a =
[[119 137 139 123 131 125]
 [102 111 147 145 106 120]]
Read off the 2nd smallest entry.
106
The first entry, reading row by row is 119
The entry directly below 125: 120
Read off the entry directly below 139.
147
Read off the entry just right of the smallest entry.
111

m =
[[128 128 128 136 128 134 128]
 [127 128 129 117 129 133 127]
 [129 128 127 116 127 131 128]
 [127 129 132 127 131 121 127]
 [130 128 127 125 128 117 128]
 [127 128 128 119 129 120 128]
 [128 127 128 130 128 157 128]
 [127 128 129 121 129 142 127]
 [128 128 127 119 127 135 128]
 [128 129 128 107 127 131 128]]
Counting starts at 0.
The entry in row 0 and column 1 is 128
What is the entry at row 0, column 0? 128
The entry in the bottom-left corner: 128
What is the bottom-right entry? 128
The entry at row 0, column 2 is 128
What is the entry just left of the smallest entry? 128
What is the entry directly above 120? 117
The top-right entry -> 128
What is the entry in row 1 and column 2? 129
What is the entry directly below 125? 119
What is the entry just right of the smallest entry? 127
The entry at row 1, column 0 -> 127
What is the entry directly below the largest entry? 142
The entry directly above 142 -> 157
What is the top entry of the column that holds the smallest entry? 136
What is the entry just left of the largest entry? 128
The bottom entry of the column that holds the smallest entry: 107
What is the entry just left of 133? 129
What is the entry at row 2, column 0? 129

grid =
[[127 130 118 143 114 132 124 122 124]
 [122 131 131 126 135 129 127 123 123]
 [115 135 141 113 154 127 130 120 118]
 [126 128 137 116 142 125 131 130 128]
 [119 133 130 128 135 130 126 119 120]
 [121 133 117 146 115 134 122 115 118]]
Counting starts at 0.
The smallest entry: 113
The entry in the top-right corner -> 124
The entry in the bottom-left corner is 121
The entry at row 2, column 0 is 115
Read off the entry in the top-left corner.
Answer: 127
The entry just left of the smallest entry: 141
Read off the entry in row 0 and column 2.
Answer: 118
Read off the entry just right of 116.
Answer: 142
Read off the entry in the bottom-right corner.
Answer: 118
The entry just left of 132: 114
Read off the entry at row 0, column 1.
Answer: 130
The top entry of the column that holds the smallest entry: 143
The entry directly below 142 is 135
Read off the entry just left of 134.
Answer: 115
Read off the maximum.
Answer: 154
